In the data rows, the value 128 means zero.
Some points, one per row:
131 197 110 146 155 79 187 198
127 141 142 127 119 131 126 132
166 107 123 160 108 126 88 89
143 139 124 132 109 137 170 125
142 126 120 140 96 139 127 109
127 179 118 131 174 76 171 180
142 118 122 132 116 131 135 109
115 142 121 138 86 158 133 86
118 139 123 146 78 169 127 86
109 158 130 113 97 134 120 110
119 122 133 124 97 144 134 116
131 175 104 143 180 102 152 207
101 134 103 92 186 84 122 111
130 163 135 120 203 67 151 193
134 126 133 154 141 138 95 149
127 102 123 115 138 139 125 122
142 135 125 127 179 91 151 150
127 152 130 102 135 82 169 163
112 174 132 127 142 78 112 144
Then 24 other points, each followed by its number:
118 151 126 150 101 132 78 116 0
146 123 120 144 99 142 134 107 1
143 137 101 143 131 154 118 138 2
144 166 136 162 145 84 73 150 3
132 170 124 177 88 133 152 156 4
120 150 141 123 99 114 162 141 5
134 126 151 133 123 116 119 131 6
106 98 141 125 127 132 61 57 7
111 150 151 114 101 108 160 143 8
121 112 132 128 127 109 92 107 9
133 113 117 136 140 151 101 121 10
130 145 186 142 132 78 148 189 11
154 88 117 121 152 121 132 114 12
96 112 125 96 150 129 126 126 13
168 99 96 139 170 110 168 136 14
109 140 120 107 114 120 144 120 15
139 159 128 152 128 45 181 179 16
142 100 134 149 111 189 114 123 17
158 133 119 152 132 115 132 161 18
123 113 139 109 146 123 109 108 19
129 113 155 127 123 153 162 158 20
140 156 135 149 140 60 162 167 21
145 132 125 136 129 117 121 147 22
123 121 138 135 108 123 83 99 23
Which two of these numbered points are nearest to each point below by angle, seen from the average point of the first points? Their numbers follow each, nearest first.
145 144 136 157 113 136 98 146 > 0 22
128 107 155 127 126 165 178 173 > 20 17
124 134 127 139 106 150 137 131 > 17 1
118 129 173 136 122 154 183 184 > 20 5
143 69 128 128 141 134 146 119 > 12 14
132 137 124 110 138 124 154 141 > 20 13
117 136 81 118 86 170 69 54 > 23 7
120 131 112 136 103 142 83 92 > 23 0
118 134 134 113 105 148 123 109 > 23 15
150 115 142 104 170 100 133 166 > 14 11
140 110 119 131 134 129 132 123 > 12 10
118 154 148 129 101 101 150 137 > 8 5
